Each row has a name. Each question is about the rows just above it.

[138 140 138  49 138 146 137 158 142 142 143 138  51 164 142  47 138 138
 142 103 138 145  47] : R
[145 121 145 163 145 137 146 134 139 139 138 145 152 121 139 154 145 145
 139 139 145 138 153] : Z
[157  89 158 126 156  88 156  89  88  88  87 157 124 172  88 126 157 188
 101 102 188 101 127] : U
[145 139 145 153 189 137 146 134 139 139 138 145 152 121 139 157 145 145
 139 139 145 138 153] : M
[138 140 138  49 138 146 137 158 142 142 143 138  51 164 142  47 138 138
 142 140 138 145  47] : B
[157 139 158 126 156  88 156  89  88  88  87 157 124 172  88 126 157 156
  88  89 156  88 126] : S
Whose row is [145 139 145 153 189 137 146 134 139 139 138 145 152 121 139 157 145 145
 139 139 145 138 153]? | M
The row with [145 121 145 163 145 137 146 134 139 139 138 145 152 121 139 154 145 145
 139 139 145 138 153] is | Z
Where do [138 140 138  49 138 146 137 158 142 142 143 138  51 164 142  47 138 138
 142 103 138 145  47] appear? | R

[ 56 136 215 176  90]  G
[ 59  48 192 142 216]  A
[198  58  49  93 170]  X
The entry that follows [215]: | [176]
Right after [59] comes | [48]
The entry that follows [136]: | [215]
Right after [176] comes | [90]
What comes right after [49] in the named rows? | [93]

[113 236 212  44] -> E
[129 157 151 128] -> C
[113 237 213 114] -> L
What comes right after [212] in the named rows? | [44]
Right after [157] comes | [151]
What comes right after [129] in the named rows? | [157]
The entry that follows [151]: | [128]

[163 127 164 127 166 159 164 174 167 167 106] -> D
[155 128 153 128 163 151 154 181 163 157 144] -> J
[149 128 148 129 150 147 150 197 163 151 198] -> W
[145 128 145 127 156 143 146 182  83 147 185] -> Q
[151 127 150 126 160 147 152 184 160 155 166] -> N
[167 127 168 126 161 161 165 154 165 170  42] -> V
[153 128 153 128 167 153 156 196 165 156 179] -> H
[ 97 129  98 128  87  97  93  78  87  90 151] -> F
[151 128 152 128  88 151 153 179 159 154 146] -> K
[ 97 128  94 127  76  96  96 162  80  95  25] -> P
[145 128 145 127 156 143 146 182 154 147 185] -> Y
[ 97 129  99 129 102 103 101 111  98  95 222] -> T
Right after [149] comes | [128]
Where do [153 128 153 128 167 153 156 196 165 156 179] appear? | H
Whose row is [149 128 148 129 150 147 150 197 163 151 198]? | W

[131  98 158 157 136 141 125 139 104  34 173 121  69 187 159 120  92 144
 189  95 230 122 109 177 158 190  81  79 116 150 148 115  74  74 203 114
 176 112 142] -> siteg
[115  92  77 132 130 185  79  80 168  79 137 136 137  80 163 146 149  70
 200 137 127 122  56  77  70  72  80 122 149  94  81 154 143 154 133  66
 156 160 116] -> Vado
[115  92  98 132 130 185  79  80 168  79 137 136 137 177 163 146 127  70
 200 137 127 122  56  77  70  72 193 122 149  94  81 154 143 154 133  66
 156 160 116] -> Vevor
[171 176 123  71 133 215 194 140  83 155 133 164  17 177 158 112 109  93
 174 109 122 144 217 120 107 108 179  89 101  91  97  87 169 189 179 132
 208 116  49] -> Meb
Where do [131  98 158 157 136 141 125 139 104  34 173 121  69 187 159 120  92 144
 189  95 230 122 109 177 158 190  81  79 116 150 148 115  74  74 203 114
 176 112 142] appear? | siteg
Where do [115  92  98 132 130 185  79  80 168  79 137 136 137 177 163 146 127  70
 200 137 127 122  56  77  70  72 193 122 149  94  81 154 143 154 133  66
 156 160 116] appear? | Vevor
Right after [230] comes | [122]
What comes right after [194] in the named rows? | [140]
Whose row is [171 176 123  71 133 215 194 140  83 155 133 164  17 177 158 112 109  93
 174 109 122 144 217 120 107 108 179  89 101  91  97  87 169 189 179 132
 208 116  49]? | Meb
The entry that follows [150]: | [148]

[149 132 123 107 111 103 124 122 122] : femim
[149 132 123 107 111 103 119 114 117] : sul
[149 132 123 121 111 103 111 114 117] : vola
[100 211 138 125  89 139 116 120  99] : dus
What comes right after [124] in the named rows? | [122]
Right after [120] comes | [99]

[148 115 124 133 174 151 119 125 120 186 118 179 117 125 149 123 129 142
 119 119] -> lok
[118 136 133 127 101 111 131 130 132 114 140  71 142 122  76 138 115 106
 114 135] -> Meno
[148 115 124 133 174 151 119 125 120 186 118 179 117 154 195 122 148 144
 183 124] -> pumen
[118 136 133 127 101 111 131 130 132 114 140  71 142 122  76 138 115 106
 133 126] -> kuv
[138 148 141 133 160 152 135 130 146 162 123 172 138 141 169 128 147 147
 162 132] -> Gumi
[138 148 141 133 160 152 135 130 146 162 123 172 173 141 169 128 135 163
 130 132] -> Gapob
Whose row is [138 148 141 133 160 152 135 130 146 162 123 172 138 141 169 128 147 147
 162 132]? | Gumi
Which row holds [118 136 133 127 101 111 131 130 132 114 140  71 142 122  76 138 115 106
 114 135]? | Meno
The entry that follows [183]: | [124]
[148 115 124 133 174 151 119 125 120 186 118 179 117 154 195 122 148 144
 183 124] is in which row? | pumen

[106 141  94 196  86 130 113 105 188 237 229  55  77  65 182  62] = Vubal
[ 31 106 204 142 177 174 100 167 146 131 153 133  92  79 110 164] = dem
[ 68 167  94 232  64 127 100 105 181 177 168  78  31 115 182  89] = Rofo
[ 87 163 125 232  86 174 113 118 160 131 168 111  46 128 164 145] = nimak
What comes right after [64] in the named rows? | [127]
What comes right after [128] in the named rows? | [164]
Right after [141] comes | [94]

[148  73 137 129 144 132 130 119 172 135 138 167 158  77 232 143 165 108
 157 127 116 158 138 125 125 138 107 113 162  93 106 130 176 144 159 138
 114 136  99 144 130 124 159] -> Kika
[136 122 139 144 144 124 150 163 158 132 159 141 139  93 192 124 131 131
 135 110 109 119 128 129 121 138 131 110 155 113 125 137 156 131 140 149
 120 112 150 154 145 154 179] -> Nur
[148 142 134 137 131 126 123 134 137 133 134 148 134 113 188 143 137 106
 135 125 131 124 126 132 124 133 127 142 138 115 102 131 138 137 145 134
 114 111 136 131 115 159 106] -> Keda
[136 122 139 144 144 124 150 163 142 132 159 141 139  93 192 124 131 131
 135 110 109 119 128 129 121 138 131 110 155 113 125 137 156 131 140 149
 120 137 150 154 145 154 179] -> vonub
Whose row is [136 122 139 144 144 124 150 163 158 132 159 141 139  93 192 124 131 131
 135 110 109 119 128 129 121 138 131 110 155 113 125 137 156 131 140 149
 120 112 150 154 145 154 179]? | Nur
Whose row is [148 142 134 137 131 126 123 134 137 133 134 148 134 113 188 143 137 106
 135 125 131 124 126 132 124 133 127 142 138 115 102 131 138 137 145 134
 114 111 136 131 115 159 106]? | Keda

[ 42 135 123 133 130]  nidos
[212 121 130 128 180]  Duk
[ 92 124 113 213 130]  ros
[ 49 137 126 134 127]  Zesa
[120 122 126 125 137]  Papo
[ 41 134 124 130 135]  guv
[ 50 138 135 125 133]  mitid
[103 140 128 123 125]  letev
[ 89 135 125 134 122]  kozo
[181 130 141 125 121]  zali
[222 119 124 127 126]  Gisa
Which row holds [212 121 130 128 180]? | Duk
The entry that follows [212]: | [121]
The entry that follows [120]: | [122]
The row with [ 41 134 124 130 135] is | guv
Right after [181] comes | [130]
The row with [103 140 128 123 125] is | letev
The entry that follows [222]: | [119]

[157 112 145  58] -> Tonen
[201  90 115 168] -> sodum
[165 164 111  91] -> daduk
[138 129  60 166] -> gan
[157 116  59  29] -> ler
The entry that follows [111]: | [91]
The entry that follows [90]: | [115]
What comes right after [165] in the named rows? | [164]
The entry that follows [115]: | [168]
What comes right after [112] in the named rows? | [145]
What comes right after [59] in the named rows? | [29]

[113  99 132  85 147 112 116]  Zube
[115 145  74 101  96 150 164]  Lufi
[136  98  69 102 198 159 117]  voz
[148 155  83 160  98 198 122]  fona
[135 111  51 117 131 104 157]  lise
[172 141 133 143 169  91 136]  megos
[126 163 100 124 122  98 118]  farug
[106 108 219 125 147 108 114]  bupin
[130 130 151 112 144 173 142]  Tozir
[143  60 129 141 205 137 141]  kopov
[ 84 132 158 155  58 128 128]  Pum
The entry that follows [99]: | [132]
What comes right after [172] in the named rows? | [141]

[228  48 198 201 203 200 199  66  40  48]  gime
[193 172 191 199 193 128 126  73 208  77]  mipi
[ 68 195 167  46  69  51  89 213  48  74]  kaget
[ 47 207 204 192  50  61 197 210 198  68]  rafi
What comes right after [191] in the named rows? | [199]
What comes right after [192] in the named rows? | [50]
Right after [47] comes | [207]
The entry that follows [126]: | [73]

[128 131 128 124 129 128] -> fugi
[110 138 161 110  97 162] -> Bero
[133 135 131 127 134 115] -> luned
[131 125 117 132 124 125] -> fug
[116 134 130 183 109 148] -> varis
What comes right after [161] in the named rows? | [110]
What comes right after [129] in the named rows? | [128]
Right after [109] comes | [148]
What comes right after [132] in the named rows? | [124]

[ 86 127 204  85 215 138  76 139  97 152 108  90 124 111 118 105 150 123
 112 123 195 124 133 134 161 170 170  78 122 151 165 114 119 218 134 144
 114  98 175 128 115 166 100 155 141  98  72 114 163 114 108 109] = Vabat
[117 112 105  95 119 145 201 138 126 107  78 143 148 104  77 204 159 110
 153 144 134 150 182 140 136 176  99  84  84  99  86 116 117 184 153 116
 126 168 183 153  72 127  75 135  50 206 190  77 138 130 158 120] = berit
[117 112 105  95 119 145 201 138 126 107  78 143 148 104 178 204 159 110
 153 144 134 150 182 140 136 176  99  84  64  99  86 116 117 184 153 116
 173 158 133 106 127 136 187 138 126 195 144 134 163 126 100 145] = rokap
[122 110 119 119 102 102 165 124 108 109 141 184 150  77 158 176 120  76
 121 125  96  78 133 131 146 107  73  90 116 127 106  92 135  32 198 104
 100 182 205 108 110 142  98 154 111 136 132 153  60 165 149 130] = Kozu
[ 69 142 209  68 221 130  70 141  90 158 109 105 122 105 116 105 142 116
 113 126 202 127 130 139 154 156 167  87 122 144 162 123 111 203 128 157
 115 103 175 138 112 163 100 148 146  93  64 120 163 121 107 101] = gute
[117 112 105  95 119 145 201 138 126 107  78 143 148 104 178 204 159 110
 153 144 134 150 182 140 136 176  99  84  84  99  86 116 117 184 153 116
 173 158 133 106 127 136  92 138 126 195 144 134 163 188 100 145] = kibi
[138 124 161 130 155  96  98 102  77 132 142 167 127 124 169 146 106  92
  70 112 200 118  88 146 134 150  96 116 146 162 188  69 125 109 152  92
 101 130 142 148 131 141  71 127 127 139 160 144 126 168  40  20] = nado
[105 127 139 104 172 133 146 120  45 195  93 148 201  89 110 172 161 123
 179 111 128 140  86 184  64 154 137  95 132 173 170 136 151 179 186 107
 183 147 157 118 144 165 139 163 102 172 125 102 141 182 111 152] = Rezos
[ 92 125 144  95 177 117 141 124  46 212  92 142 187 107 129 185 177 134
 193 114 125 152  99 175  67 154 128 103 130 159 159 134 146 196 185  94
 181 142 153 125 155 170 130 169 102 152 125  79 146 164 113 142] = Bes
The entry that follows [85]: | [215]
Whose row is [ 69 142 209  68 221 130  70 141  90 158 109 105 122 105 116 105 142 116
 113 126 202 127 130 139 154 156 167  87 122 144 162 123 111 203 128 157
 115 103 175 138 112 163 100 148 146  93  64 120 163 121 107 101]? | gute
Whose row is [ 86 127 204  85 215 138  76 139  97 152 108  90 124 111 118 105 150 123
 112 123 195 124 133 134 161 170 170  78 122 151 165 114 119 218 134 144
 114  98 175 128 115 166 100 155 141  98  72 114 163 114 108 109]? | Vabat
[105 127 139 104 172 133 146 120  45 195  93 148 201  89 110 172 161 123
 179 111 128 140  86 184  64 154 137  95 132 173 170 136 151 179 186 107
 183 147 157 118 144 165 139 163 102 172 125 102 141 182 111 152] is in which row? | Rezos

[148  83 125 123 122 139 118 130 114 147 147 167] : Non
[109 135 131 120 119 144 113 147 139 126 136 209] : laru
[119 149 134 167 125 122 134 141 133 110  88 101] : kam
[109 100 131 120 119 144 113 121 139 126 136  87] : dap
[240  92  88  60 109 184 114  44 132 141  59 170] : Mez
The entry that follows [148]: | [83]
Right after [59] comes | [170]
The entry that follows [130]: | [114]
The entry that follows [60]: | [109]
Right after [135] comes | [131]

[144 182 173 105 105 119 206 145 115 145 101 140 220  82  99 106 110 115
  88] : kubu
[118 134 100 126 133 104 131 162 118 159 120 125 121 123 103 133 152 126
 140] : koziv
[137 100 151 116 116 144 110 164 129 153 143 116 132 122 147 116 119 116
 154] : guto
[177 131 170  89 130 146 142 190 115 173 129 136 235 110 100  75 135 163
 107] : tep
[132 128 107 124 124  99 135 164 121 151 153 119  95 110 115 131 149 132
 138] : gal
[103 162 137 108 121 103  88 135  95 135 116 181 177 164  79 112 128 103
  51] : Gabo
[152 109 140 122 124 139 111 147 126 150 132 116 140 125 102 123 111 109
 149] : vefe
The entry that follows [104]: | [131]
What comes right after [139] in the named rows? | [111]
The entry that follows [79]: | [112]
What comes right after [106] in the named rows? | [110]

[129 155 115 178 140  34 232 130 170  62] -> Bobe
[132 108 194 129 141 164 147 100 169 135] -> tipap
[129  99 115 198 140  34 130 130 170 145] -> Gafiz
[129  99 115 169 140  34  79 130 170  62] -> fuve
[125  82 153 110 131 183 121 117 131 129] -> nizu
[177 154 171  86  93 119  80 121 175 197] -> nogo
The entry that follows [194]: | [129]
The entry that follows [117]: | [131]
What comes right after [82] in the named rows? | [153]
Right after [175] comes | [197]
What comes right after [153] in the named rows? | [110]
The entry that follows [183]: | [121]
What comes right after [80] in the named rows? | [121]

